(in the rows, 128 means zero)
One turn or mirror swaps these rows in pairs. Which row does each one swap with?
The rows were stretched afterwards, more along some directions than others.
J_112: [129 130 122 117 133 133 115 148 108 148 139 135 101 101 145 141 129 128
 107 135 111 177 108 102 117]
J_105: [127 109 120 121 128 148 112 161 108 161 127 142  95 118 144 131 151 136
 113 114 132 178 127 138  93]
J_19: [109 125 124 113 107 148 109 166  98 183 117 141  99  93 143 137 116 143
 133 155 110 164 106 114 141]
J_273: [103 124 112 113 141 164  71 129 115 161 122 158  96 117  96 135 158 147
 135 145 142 175 117 128 113]
J_220: [123 131 135 112 143 114 139 139  95 141 125 130 120 123 151 149 143 120
 109 156 107 126 114 118 130]
J_941: [132 138 111 115  99 123 112 155  98 155 121 133  83  96 153 135 119 140
 139 133 126 165 105 119 133]
J_44: [ 94 134 141 108 106 152  88 141 128 199 118 171  91 122 150 162 141 156
 155 173 108 149 123  93 137]
J_418: [119 112 128 107 122 137 125 168  95 156 126 134 118 114 157 128 158 125
 104 133 116 165 119 138  98]
J_576: [115 137 131 102 136 115 134 143 100 151 127 144 117 118 151 165 139 123
 111 156 104 129 112 114 142]
J_967: [112 131 121 102 136 163  75 132 121 178 123 145  96 115 105 137 154 139
 125 163 141 176 121 133 109]
J_345: [136 133 129 127 100 146 116 159  91 169 118 121  94 100 132 140 138 136
 129 151 125 175 123 127 123]
J_537: [130 144 116 118 134 110 108 146  97 137 130 129 104 108 137 134 128 151
 118 135 113 165  88 126 124]
J_461: [104 115 106  87 118 136  82 161 110 186  95 136 111 111 171 158 148 167
 130 156  96 179 116 120 136]
J_423: [129 130 120 119 104 133  89 164 118 178 116 139  70 100 153 144 130 146
 131 129 117 189 121 105 133]
J_605: [124 136 114 117 107 146 104 162 118 171 121 141  92 102 131 126 138 133
 136 147 128 176 128 116 107]
J_716: [126 119 117 115 140 147  84 132 110 176 128 145  80 110 100 127 162 139
 118 147 124 172 118 134 108]
J_710: [ 92 119 138 105 136 117 134 148 108 159 114 156 123 119 150 145 147 130
 109 140 100 129 106 111 127]
J_698: [113 147 127 114 116 146  97 138 116 171 134 117 103 121 121 163 158 157
 115 168 117 174 122 119 113]
J_757: [105 123 125 115 108 136  83 129 119 207 106 175  74 109 144 148 154 167
 157 140 105 167 120  99 142]
J_594: [121 120 105 111  97 136  99 160 118 174 124 140  72  98 137 132 145 138
 141 133 122 184 111 134 123]
J_783: [122 134 102 108 144 110 116 136  90 168 119 107 106 108 141 117 141 157
 129 138  97 156 110 136 133]
J_240: [105 135 124  88 120 135  97 141 124 168  95 135  91 114 126 145 156 149
 127 149 127 153 124 118 121]
J_525: [112 115 130 120 112 138  82 135 121 188  99 169  98 121 155 144 132 155
 152 120 104 165 116  95 145]
J_713: [100 126 131 107 138 124 134 147 108 155 125 154 115 118 151 155 150 124
 114 128 114 141 117 116 130]
J_251: [ 94 126 128  84 126 140  89 151 114 162  88 143 110 119 136 149 151 148
 128 146 131 155 124 104 125]
J_987: [117 121 110  89 106 138  83 161 107 192  87 118 109 115 158 158 170 163
 117 157 120 188 129 136 131]
J_410: [102 132 116  80 122 135  94 149 121 177  90 120 107 113 134 151 163 142
 111 169 120 164 132 130 128]
J_310: [ 97 123 123 112 106 151 101 175 111 174 127 134  83 104 138 155 150 138
 138 155 106 160 111 115 127]
J_270: [128 143 129 128 133 131  97 145 102 173 137 123  99 116 114 134 132 166
 114 145 119 173 106 135 124]
J_572: [128 116 121 114 125 133 117 170  94 143 126 144 123 115 156 135 159 126
 108 131 126 158 105 120 111]
J_517: [137 133 124 128  98 144 103 168  93 180 112 134  89 113 133 140 118 135
 112 142 122 183 124 126 121]
J_12: [116 129 113  87 102 134  70 161 106 194  84 127 112 113 156 148 162 174
 127 151 126 182 127 126 125]
J_518: [107 102 122 109 137 138 123 169  97 154 122 143 117 114 157 137 167 133
 112 117 116 162 108 129 109]
J_752: [115 133 121 116 137 123  94 161  89 165 124 133 107 107 128 156 143 167
 128 145  96 174  87 125 145]
J_51: [112 136 119 109 146 112 112 144  81 165 125 114 100 103 152 126 152 164
 128 139 102 166 117 131 124]
J_543: [115 132 125  90 122 128 100 151 101 152 102 115  98 119 129 155 155 138
 123 167 139 155 115 139 129]
J_859: [142 114 120 120 131 153  89 132 111 161 118 134 101 120 114 123 137 122
 113 131 134 175 123 131 109]
J_2: [111 132 130 106 133 166  80 137 124 177 134 147  89 124 101 140 153 145
 125 168 137 165 122 123 101]
J_309: [ 99 134 134 124 118 143  83 133 119 176 109 164 101 124 141 146 153 155
 152 165 108 152 124 107 137]
J_490: [104 129 127  89 133 132  81 159  89 169  95 128  99 118 127 159 152 153
 114 150 130 159 116 129 139]
J_308: [110 119 106  82 108 131  76 165 105 192 100 128 103 113 157 151 161 169
 126 142 113 190 119 138 130]
J_126: [112 140 134 117 136 142 100 146 114 167 133 124  97 111 127 141 140 165
 127 151  83 153  94 109 114]
J_877: [118 137 121  84 115 126  99 139 115 162 101 118  90 112 136 146 155 149
 136 152 127 144 112 120 134]
J_11: [124 140 117 109 133 123  96 145  92 162 138 114 101 113 135 137 128 169
 134 129  92 159  95 109 132]
J_185: [100 132 138 102 131 114 131 140  94 144 119 149 118 124 161 172 143 139
 132 148 116 133  99 109 145]
J_72: [120 139 138 106 139 114 119 148  95 146 124 137 125 132 150 165 141 128
 109 153 116 134 121 114 139]
J_370: [118 116 127 112 133 130 115 170  91 157 123 148 124 115 156 135 156 137
 110 121 122 156 109 128 106]
J_424: [127 133 112 111 117 126 117 136 111 156 140 127 105 106 139 138 147 136
 120 151 110 174 106 129 115]
J_718: [124 128 110  96  99 135  73 157 114 179  95 131 101 116 154 141 169 172
 135 137 134 183 118 115 122]
J_201: [111 119  94 118 132 131 105 154  91 190 100 165  95 108 129 140 128 150
 116 112 132 198 112 142 137]
J_654: [101 119 109  88 128 129  85 152 104 168  95 141  98 113 130 155 158 160
 124 129 149 174 126 128 133]
J_979: [122 131 107  84 112 128  91 140 112 184 107 111  90 114 123 146 154 149
 120 149 137 162 131 138 134]
J_409: [136 138 122 124  88 159 102 158 108 197 124 135  72 103 135 160 121 140
 129 152 121 178 127 119 131]
J_921: [116 135 139 109 128 119 138 142 102 147 119 154 118 122 152 163 141 120
 109 149 117 132 104 112 134]
J_241: [101 121 111  90 124 134  85 143 116 180  88 150  86 115 131 158 148 162
 137 131 133 169 116 117 142]
J_70: [102 126 135 103 146 104 126 156  91 142 111 135 135 120 160 153 155 135
 108 159 103 130 115 119 135]
J_211: [104 139 153 108 135 116 119 140  87 156 110 136 121 127 157 160 147 148
 118 148 107 128 116 104 138]
J_364: [119 146 108 112 128 127  97 149 111 171 133 151 110 110 135 154 134 155
 131 148 113 179 109 110 130]
J_743: [ 98 117 101 107 138 126  86 174  78 193  97 164  91 101 139 155 139 161
 111 130 127 211 112 146 143]
J_254: [ 92 132 144 118 112 148  93 137 128 197 111 181  97 120 154 152 145 150
 154 156 110 154 122  98 135]

J_273 is swapped with J_309
J_921 is swapped with J_877
J_461 is swapped with J_105
J_518 is swapped with J_987
J_112 is swapped with J_423
J_211 is swapped with J_490
J_185 is swapped with J_543

One turn or mirror swaps these rows in pairs. Which row does each one swap with?
The rows were stretched afterwards, more along some directions than others.
J_397: [108 115  85  94 157 135 138 104  69 133 154 151 125  86 133  99 139 127
 114 174 166 166 128]
J_818: [110 136  82  87 114 145 124  92 115 120 166 123  97 115 125 110 130 119
 120 156 148 136 106]
J_373: [142 135  98 141 191 172 122 100  75 138 150 104 115 101 119 118 114 143
 116 171 199 127 121]
J_995: [111 114 104 115 183 157 108 110 117 105 150 137 139  95 115 132 124 127
 109 142 154 162 108]
J_705: [135 126  81 133 155 143 150 122 112 131 147 127 104 126 116 143 110 140
 113 121 119 133 133]
J_592: [135 137  88 125 180 168 120 103  80 130 152 112 107 106 120 133 111 146
 116 164 191 123 115]
J_406: [118 120  79  91 145 132 167  86 130 127 167 156 184 102 131  83 144 126
 139 152 191 159 135]
J_700: [119 124 105 112 167 153 115 100 111  90 164 153 160 103 121 105 119 118
 139 165 161 122 114]
J_318: [133 122  84 115 168 147 131 101  83 136 158 147 119 106 117 118 135 136
  90 146 137 169 118]
J_394: [115 151 116 132 156 172  86  84 108 155 158 148 113 108 121 135 118 164
  90 154 186 163 126]
J_717: [131 122 106 118 153 151  88 100 114 116 160 138 131 113 115 107 134 117
 133 163 151 129 124]
J_329: [124 115 104 115 167 160 128  98 113  94 162 151 153 110 116 101 130 117
 137 156 156 110 128]
J_344: [127 129  94 135 147 129 156 103 119 119 167 150 133 106 145 102 123 126
 133 132 154 140 111]
J_659: [103 142  86  91 126 148 122  90  96 128 157 125 100 115 124 112 122 133
 119 159 177 145 111]
J_36: [119 140  98 110 132 172 102  86 114 137 148 148 114 109 122 135 116 157
 105 129 166 146 129]
J_642: [119 123 107 115 164 155  95 107 116  97 159 132 144 104 113 114 121 125
 139 157 157 124 112]
J_906: [134 137  81 133 153 144 137 113 121 131 153 134 109 125 116 150 109 151
 118 122 124 132 136]
J_878: [120 110  87 110 170 145 148 102  87 136 147 161 124  94 124 110 139 128
 104 151 141 185 127]
J_489: [122 141  83  99 126 155 140  87  89 142 164 117  90 115 127  92 128 135
 111 156 168 129 119]
J_225: [155 123  90 143 159 161 152 109 116 144 153 122 115 127 121 120 125 149
 111 140 126 129 142]
J_313: [143 111 109 127 198 164 143 112 111 125 148 137 150 107 112 124 117 134
 124 160 159 163 108]
J_694: [123 126  87 114 167 151 128  94  88 136 154 149 118 101 120 115 135 138
  93 152 137 180 121]
J_398: [107 138  98 135 168 176 136 103  87 127 154 160 143 107 119 118 122 152
  94 162 154 169 133]
J_889: [103 150  90  98 125 166 132  90  96 137 157 128  97 122 121 111 121 144
 108 147 169 132 119]
J_428: [140 126  98 124 185 152 123 117  96 129 152 109 125 101 111 123 118 137
 125 160 201 133 112]
J_867: [108 139  81  87 110 147 126  84 111 131 159 132 100 108 127  94 123 131
 122 143 166 135 110]
J_805: [106 144  98 137 181 173 133 111  93 125 159 169 145 111 106 131 114 157
  98 149 189 165 124]
J_425: [119 115 101 107 159 132 113 105 119 103 157 140 149 109 118 107 139 113
 143 158 165 135 130]
J_879: [122 117 103 109 160 148 103  96 128  95 163 149 158  98 110 100 132 117
 144 160 167 130 118]
J_507: [121 118 110 114 175 160 119 103 106 101 159 141 154  99 119  99 132 118
 139 169 164 129 127]
J_816: [132 111  94 124 162 152 147  93  81 152 156 145 114 107 131  88 118 140
 117 168 159 178 109]
J_463: [108 131  82  86 115 134 134  90 109 137 168 127 109 112 125  88 136 129
 117 156 164 144 116]
J_928: [145 121 104 142 204 173 128 110  97 126 146 133 129 103 103 133 111 143
 116 155 175 163 107]
J_809: [119 111  97 112 144 132 170  95 132 117 164 175 179  99 130  84 137 125
 144 149 183 166 130]
J_770: [102 132  98 132 177 156 130 114  94 125 153 164 146 110 102 136 116 147
  98 158 162 179 135]
J_639: [125 117  92 133 155 155 149 116 108 128 148 139 104 124 129 138 124 140
 112 126 122 126 137]
J_440: [105 120  84 102 162 136 154 102  81 136 153 149 141  92 137  92 141 124
 119 170 188 158 136]
J_299: [119 115 105 125 190 178 114 103 101 111 147 152 134  98 115 135 106 143
 116 162 155 167 104]
J_793: [ 96 116  97 105 163 147 146 111  75 129 140 153 132  81 138  87 138 124
 121 163 179 166 125]
J_485: [122 142  82  90 114 142 132  87 111 143 164 122  98 121 128  99 125 133
 108 140 167 120 119]
J_913: [108 120  85 104 160 143 159  95  73 141 152 137 127  87 142  89 141 124
 114 177 174 158 137]
J_886: [150 123  96 134 188 164 117 104  85 132 158 112 108 100 106 118 127 146
 116 173 191 133 115]
J_336: [130 143  79  99 148 176 111  77 103 129 160 134 126 111 123 133 113 157
 116 153 168 136 121]
J_451: [124 113  85 118 155 137 149 101 104 143 154 150 124 106 126  96 132 132
 108 137 161 171 120]
J_87: [103 142  87  94 122 164 147  87  98 130 157 134 103 119 128  96 120 132
 111 141 173 122 116]
J_990: [ 92 137 108 142 173 172 141 108  83 132 153 164 139 114 116 123 117 152
  97 155 195 170 125]
J_149: [ 98 149  91 132 165 148 132 108 106 127 160 164 148 111 105 135 114 152
 103 145 177 175 132]
J_467: [124 118 102 119 167 146 130 107 119  94 165 145 157 112 112 104 140 118
 141 152 152 118 130]
J_342: [149 119 107 142 200 165 135 107 110 125 150 131 140 108 111 121 115 138
 125 157 159 160 108]
J_597: [133 124  80 125 156 155 156 115 111 129 153 148 108 122 125 136 118 145
 115 124 122 128 133]

J_770 is swapped with J_705
J_995 is swapped with J_816
J_149 is swapped with J_906
J_36 is swapped with J_809
J_394 is swapped with J_344

